One turn moves every row onto another: examples first, then more rows asked:
gug: [-12  -6  33   3 -17 -13  32 -16  -4  26  -1  39  12  21 -11  33 -26  -9
  -9  50  17   4  -4  15  -2  26  21 -16 -10 -19 -30  25  -4]
Mab: [-25   9   7  19  30 -19  11  14  16  22 -14 -19  -8 -22  -5  15 -19 -13
  22  39  16  17  42 -20 -19 -13  -5  22  13 -16 -19   3 -15]
nugu: [ -1  -1  21   4   3 -13   7  16  35 -16 -22  -6 -10 -36  32   4 -16  -6
   8   8   8  39 -31  13 -25  -8  28  14  36   4 -12  39  -4]
Kigef: [ -2 -15  43   4  15 -49  10 -17  11  10   8  14  18  -9  12   9  -8  -1
   0   3  -1  10  35  32 -36  11  18  34   4 -21 -47  32   1]
robi: [ 12   0   6   0   7 -19 -12 -42  -3 -15 -29 -22   0 -17  36  21 -18 -11
  -3 -13  -1  27   8   9  -7 -14  -4  14  24   1  -3  11   6]
dazot: [  1  19  19 -16 -20 -32  -3 -45  17 -30 -36  -1   1  -9  31  -1 -31 -12
  -8 -11  16   1 -10  10  -6   8  25   5  20 -58 -15  23  16]
libok: [  2  11  36   6  30 -36   2 -40   1 -14 -26 -23 -38   6  43  18 -44  -5
  -5   3   2  -7  17  -9 -17  -4  -3 -11  17 -52   6   9  -3]
sete: [ 18   8  43 -20   4 -34  10 -35  18  -9 -39  23 -32  -7  11  35   2   2
  14  -2 -18   0  14  32 -31   0  35 -18 -13 -45   4  24 -14]
nel: [-22 -10  18   9  26 -30   6   1  43   2 -14  -8 -24  -3  30  -4 -57 -18
   4  24   8  12  41  -1 -38 -16  13  14  24 -24 -27  15 -11]
nutop: [  9   2  47  28 -10  -1  19 -21  -3  29  -2  43   7   2  22  29 -16 -24
 -14  50 -11 -19  21   9 -11  -4  16 -16 -10 -15 -31  24 -25]
Dibi: [  7  23  -9  -2  24 -37  18 -48  15   7   3  -5  17  -3  17  20  -6  -7
 -19  25  36 -21   5  30 -22  -3   9   6   2   4 -29  -1 -12]
Goke: [  8 -31  43 -10 -33 -17  15 -11  17  17  -6   3  -9 -20 -29   3  -1 -26
 -31  24 -30  -2  -2  16  -4 -26  19 -18 -17 -19   8   8  -9]
Viz: [-14  15  37  -9 -11 -25 -16 -47  18  -8 -11 -15 -19 -29   0  20  -5  -6
  -3  -6  11  -3  23  -6   5  14 -23  23 -11 -37 -20 -18 -19]
lisod: [  0  36  20  15  17 -43 -13   4  31  13  15 -28   2 -17  43   4   4   1
 -14  30 -11 -17  -9  -4 -47 -20  50  -9  -6 -39   9  10   4]
nomi: [ 10  35  66  20   2 -51  21 -37  16  -9 -21   2 -14 -12  36  -5 -35  37
   6  13  14   2 -21  19 -16 -18  28   6 -14 -28  16  24  12]
rep: [ 13   1  57  21  25 -33  22  32   1  14 -20   2 -30 -22   4  12 -41 -12
  20  17  15  16 -19  13 -33 -16  14 -17 -20 -67 -15 -10 -16]
Kug: [-12  33  66 -37  -5 -10  19 -12   0  37   2   9   5  -5   2  22 -13 -11
  16   1 -27  11   6   2  -2 -29  19   8 -32 -13 -22   4   8]
sizi: [ -3  28  35  19 -56 -29   0 -10  11  35  14  -8   1  -7  17   8 -41  -1
  13  43 -12   2 -11 -27  -7  -9  35 -12 -40 -31  -5  19   4]
Fof: [  9  -9  23  -7  33 -23  23  41  -3  -5  -2 -26 -23  -8  15  18 -34  11
   9   8  12  28 -15  18 -36  -2  24 -19  15 -35 -11   7 -17]
Kor: [  8 -11  56 -19 -29 -27  35 -12  23  17  14  -7 -34  -1 -26  25  17 -19
 -13  20   1  10  -1 -17  -1 -12   9 -28 -15 -18  -3  11 -27]
Luko: [  6  38  41  15   6 -22  23 -20  47   4   0  22 -13  -5  29  -2   8   2
   2   0  45  30 -14   6 -50  17  42   9  12 -19 -13   6   5]
budu: [  5 -32  41 -32  34 -23   4 -18  21  14  12 -16 -21  -6   1  27 -16   9
   3   7   3   2 -15   4 -45 -32  16  11 -23 -34  13  27   4]
vosim: [ -3  23  23  -8   1 -44 -25 -32  25  -5  23 -43   1 -31   8  26  -8   0
 -27  14   7  21  18  -2 -16  14   9  10 -29 -17   7  -2 -13]
pumon: [-23  -5  16  14  31 -14   9  16  26  24 -13 -22  -9 -14  10   7 -34 -14
  26  38  19  21  43 -18 -24 -16   1  16  15 -16 -22   4  -8]
gabik: [ -4  26  40  19 -59 -26  -3  -9  11  33  20  -5  10 -12  15   8 -41   5
  -1  40 -20   1  -4 -16 -12  -5  30 -19 -36 -28  -9  21   1]
tud: [-12   7  22  -9   5 -26 -12  20  51 -16  -8 -14   1 -14  25  -1 -43 -24
 -29  24  14   5 -18  14 -26  -5  39   3   5 -66 -35   8   0]
led: [  6   2  36  14 -14 -19  -2   3  39   7 -43  22 -17 -46  12 -12 -23 -35
  42  17  12  17 -18   9 -23 -27  32  17   8 -15  -6  35   0]
Zaber: [  0  34  -3  -6  10 -36  14 -51   5  -4   0 -10 -21 -13  20   2 -16 -17
   0  34  33 -38 -15  -2  12  -8  14  12  -4 -32  -9 -21   3]
tivi: [-17  19  18 -10   3 -19   1  28  39   1   0 -17   7 -28  13   6 -13 -42
 -17  38  24  14 -36  13 -12   0  22   6  -5 -55 -46  17   6]
lifu: [  3  -5  34  13 -10 -17   1  10  40   8 -37   7 -18 -47  18 -15 -19 -29
  32  12   8  25 -16   7 -21 -18  34  15  19  -9 -16  47   0]
gifir: [  7  21  51   5  -3 -58  -9 -22 -26   7 -17  -5 -25 -23  41  25 -34  16
  20   3   1   0 -24   8  14 -20  -1  11 -24 -24   7  10  -3]
fozig: [-21   9  37  21 -29 -31  11 -31  -4  39   8  22 -15 -29 -15  -7   8 -12
 -20  -1  36 -12   6  12 -33   1   5  -9   4 -32 -17  25 -35]
Miv: [ 16  25  62  37 -20 -42  42  -9  27  38  -2   7 -11   0   4 -12 -27  -6
 -15  28  10   2  -4  -3  -1   1  27 -23  12  10 -10 -23  -5]
gar: [-28  33  40  21 -22   3  -2 -11  26  30  -3  -9  -7  -5  10  18 -24   1
 -18  39 -16   9 -12 -36 -10  -9  17 -25 -28  -3  16  30 -12]
goso: [ 11  -8  38  28   6 -43 -10 -42   6  41   8 -10 -15 -31 -13  24 -17  -3
 -10  31   8 -14 -25 -39  -3  -8  57  -1  -6 -25  -8   4  -8]
Rukin: [ 21  19  32  40 -25   0  37 -21  21  36   1   6  -7  -3 -15  -2   0  10
 -11  33  29   2 -16   5  16 -18  24   6  18  -8  -6 -13  11]
Duku: [  7  -9  58 -20 -27 -32  34  -6  19  23  17 -13 -30 -12 -20  24  14 -29
  -7  14  -7   3  -4 -20   6 -13   2 -18 -19 -19  -4  13 -31]
kigu: [-16  29  16  -7   4 -30  -2  26  29   3   0 -23   9 -30  -4  11  -7 -37
 -11  44  26   3 -38  10  -4   4  16  14  -5 -47 -44  18   3]
lak: [  5   1  51  27 -11   6  16 -19  -3  30 -10  46   2   4  19  32  -9 -27
 -11  42  -3 -15  17  12  -9  -4   5  -6 -14 -26 -31  24 -30]
Kuve: [ 18  27  18 -14   5 -47   2 -12 -18 -24  -1 -36  -3   2  43  14 -19 -18
 -10  -3  28  11 -19  16 -12  11   9 -24   9 -35  -6  -8  -3]
Mukog: [ 14  26  17  13 -17 -21  -7 -32 -20 -18 -44  23 -21 -10  27  15  18  -7
  29   2   7   0  -3  26  -6   0  28 -10 -11 -29 -14   2 -18]
fik: [-12  26  61  22 -17 -13  15 -23   6   2   4  12  -7   8  26  14  22 -12
  19  72   7  10 -10  18 -23 -17  18  -9  -4 -20  -2 -17  22]
Kes: [ 11 -10  45  17  28 -31  27  42   0  17 -16  -8 -24 -21  12  12 -35  -3
  12  19  19  16 -17  12 -33 -13  20 -23  -2 -68 -16  -5 -14]
lov: [ 19  19  40  26 -24  -3  37 -24  28  38   2   9 -13   0 -15   2  -7  15
 -21  29  28   7 -18  -1  17 -25  25   3  15  -1  -2  -2  12]

pumon turns into lifu
Zaber turns into gifir
Now these:
Goke turns into gug
lak turns into Rukin
lisod turns into budu
Kug turns into fozig
libok turns into robi
tud turns into Fof
led turns into kigu
vosim turns into sete
lov turns into gabik

One turn moves every row onto another: examples first, then more rows asked:
riz: [  2  15  24  25 -11  33   6 -11  28 -19  -2  12 -11  -5   7  -7  -4  16
   6  24   7  10  -8 -37  -7  15 -14  -8  19  17  32  40  10  12 -17  -5]
Zak: [-25 -16   2  49  10 -30 -34   9  25  20  -7  11  15   1  -1   5  24 -12
   9   9  30  30  -7 -20 -16  10 -18 -23   1 -12  35  -2   1  -4 -16 -21]
bora: [ 35   2 -20  -3  13  10  -3   0 -11 -17 -32   0  -4  -1   1 -28  16 -16
   0 -33  15  15  19 -33   4  39 -16 -12  23   9   8  -2   7 -27  -6 -20]
bube: [ 30   9  -9  18  27  35  25 -11 -22  -5 -23  18  23 -14  -2 -18  15 -13
 -13  -6   2  17  -8 -23 -13  34 -24  11   1  15  16 -22   3  32  16  -8]
Kofor: [  6   9  12 -33 -14 -24   4   3  23  14   7  38  -3 -22  43  -2 -12 -31
  22  11   8  -9 -27  17  16 -24 -13 -12 -36   3   6   7 -27  21  -9 -12]
kotuz: [-32   7  -7   9  -7  17 -33  13  14 -17 -28  23   4 -15   8  -9 -31 -16
 -10   8  16   0  17  22 -15  -4  -1  -9 -24  19   1 -13  18  -9   1 -36]
kugi: [ 14  11  -1   6   4  -2  -3 -15   8  15 -11  19  23 -10  -8  26 -29 -24
  14 -13   6  54 -31 -16  59 -21   4  -8  19 -14   6 -11  -1  -8   8   0]
zavuz: [ 22 -20 -15 -13   7 -18 -23  -6  36  20 -12  26  24 -15  26 -11   7 -20
   6 -31   8   8   9 -41   2 -12 -10 -41 -42 -17   8  22  -4  37   4  14]
dilo: [ 12 -21  -6  38  32  -3 -18  -1  28   5  -5   4  19 -24   2  -1 -17 -39
  28 -40  26  24 -21 -21  27  -1 -13  -1  31  19  13 -24 -16  14 -14 -11]
liko: [ 16  11   9 -30  -8   2  -2   0  11   4  23  36   5 -35  41  -3  -7 -28
  13  13   3 -22 -31  21  20 -17 -10 -16 -32  23 -14   3 -23  10   4  -5]
paga: [ 13  15  -4 -30 -13   3  -3 -11 -16  29   0  39  18  -9   5  28 -16 -13
  -3   3  10  32  -5  14  48 -26   4 -19 -11 -12  -8 -10   7 -14  22   8]
tev: [ 15   0  -7   1   7 -39  19  -6  24  13  22 -21  30   9 -22 -23 -11  20
  -6 -11   2  14 -27 -15   0  -9   6 -12 -11 -15   5  26  -3   4  -3  -6]
Zir: [-29  16  27  11  -6 -16 -29  -1  -7 -20 -16 -10 -29   2   3   1   0 -31
   7 -22  -9  15 -20  -2   5  13 -10 -24  10  21  30 -16  -3  17 -15  31]
sem: [ -8  -4 -27  -5  14   1  -9  12  17   6  15   6 -24 -20  10 -24 -11   3
   0   6  -8  -6  45  17  22  -1   6  -9  13  27  -1   6  16  14  -3 -34]
vigik: [ 33  -9  -4  -8  -9   8   9 -17   0  30  26  21  18  13  12   5 -15  -3
 -13   9  17 -16 -12  38  -7  -1   3 -12 -25  12  21   5 -22  -1  31 -24]
suri: [-23   9  21  17  14  -8 -44  -4  -9 -34 -28   0 -25 -11   5  -6  -3 -31
   3 -23  -7   3 -15   4  -4  11  -7 -26  20   7  23 -30  15  12  -7  15]
zik: [  4  20 -13  -1 -15   0 -14  -8  -1  -1 -17   3  -3 -41  -4   0  10 -13
  -5  -9   2  17   7  12   8   8 -12  -1  13  44  -4 -26  -8   5  17 -63]
sof: [ 44 -15  22   2 -15  12  -6   6 -13  32 -20  22  28 -20  12   9  -4  -8
  -4  17  28  25 -40  -8  24 -29  -3 -31   6 -34  31  -9  16   3   0  -1]
Bep: [ 26   4   4  27 -11 -11 -11 -15 -13   7   7  19 -11 -18  18 -13   4 -10
  26  -9  33  11 -33 -37 -15  -1 -56 -23 -21  21   5 -10 -18  11   1  39]
Fivev: [  5  25 -18   2   1  22   8  -7 -13   0 -29  12   0 -30  -8 -16  13 -15
 -13  -8   1  16   3  -2   8  25  -8  12   8  35  -2 -30  -8  13  22 -49]
peka: [ 26 -21  25  36  33  32  16  13 -15   3  15  10  32  10  11   0   0  -9
  16  10   1   8 -24  -5 -14  17 -25  -9 -17  -4  17  -4   8   8 -15  29]
Mimig: [-28  22  -3   8   4  21 -35   8   4 -14 -21  26 -10  -9  21 -12 -16 -47
 -23  -2   5   9  16  21 -19  -5  -3 -12 -17   8  13 -11  31  -8  -3 -27]
rotu: [-15  16   0   7  27  35 -28  -2 -19   1  -8  22 -15   6  35   3   7 -55
 -26 -24   2  24   8  -8 -21  -6 -19 -27  -4 -18  14 -10  19  -1 -13   6]
bes: [ 35   2 -15 -15   1  15  10  -2 -13 -14 -27 -12   0  13   0 -14   6 -23
   7 -35  27  20  18 -23  14  26 -14  -3  16  11  19   5  11 -24 -27   4]
Kan: [ 28 -28  20  10  -8  15 -24  -4  -2  31 -16  26  28 -17  15   3  11 -23
 -12  10  21  17 -41 -18  21 -30  -1 -20   1 -31  38 -17  30  21   2 -19]
todiv: [  0  -2 -20  14  -2   2  -7 -21   6  -4  19  16 -46 -18  28 -35   8   0
  -8   1  -7 -19  -7 -35  -5  -8 -51 -11   6   7  19  -3  14  34   1  12]
bezi: [ 23  -9   7  11  22  28 -20 -33 -24  19  30   3  -6   4  25  13  28 -21
   1 -18  17  30   5 -21  21 -17 -27 -41  -2  -7  24   8 -13   4 -27  17]
sumeb: [  8  -9 -10  26  19 -10 -14   0  14 -16  12   0  19 -29 -24 -27   8  12
  27 -16   9  20   4 -48   8 -30  -4 -23   0 -13  -8   6  23  -5 -26  -5]
Verev: [ 17  15  -3 -26 -17   3 -12  -4 -23  30  11  46   2 -18  11  21   2   8
  -6   0   7  18   8  25  29 -13   7 -21 -33  -6 -10 -10   2 -12  18  11]
Rase: [ -7   1  19  28  11  29  -9  -6  32 -17 -10  16 -20 -22  17 -18   1  20
  -7  11  10  -4   7 -33  -5  17 -15 -15  28   9  33  34   7  23  -6 -13]
neb: [ 36  -2 -11   3   6 -14  -1 -16  20  36  15   0  12   9   5   3 -13  -1
  14  10  -4   3 -56 -15 -11   9   6 -46  16  -8 -17  -8 -25  17  13  12]
muvun: [ 28 -11 -12   6  15  -9  -2  -1  18  40  12   8   5   4   2  -3  -2 -18
  18  -7 -10   2 -55 -31 -13   9  10 -28  18 -13 -30 -25  -3  22  19   1]
vabe: [ -8   3   6  -6  -3 -43 -10   1  43  14 -18  22   5  -9  36   1  -5 -33
  26  14  34  18 -27  -5   9 -14 -18  -7 -19 -20  30  15 -14  10 -33 -10]
diba: [ 30   2  -7 -13  -9 -11  16 -19  13  31  29   9  32  17   1  -5 -18  15
 -21   3   4  -1 -28  24  -6   1   7  -6 -25   6   6  16 -13   5  18 -22]
zuzul: [ 31 -16  -4 -18   1 -20 -19   3  29  14 -12  18  26 -16  39  -6  -5 -19
   9 -25  -3  10  -6 -16  17 -13 -15 -49 -43 -17  16  22 -22  24 -14  22]
Gavig: [-13   1 -31  -2   3   4  -2  -7  25  -2  15   6 -40 -22  11 -24  -2   8
 -10   0 -11 -22  34   3  10  -4 -21  -2  10  18   7   7  22  25   5 -20]

bes turns into Kan
kugi turns into rotu
Now these:
Zak turns into Bep
neb turns into bora
diba turns into Fivev
liko turns into sem

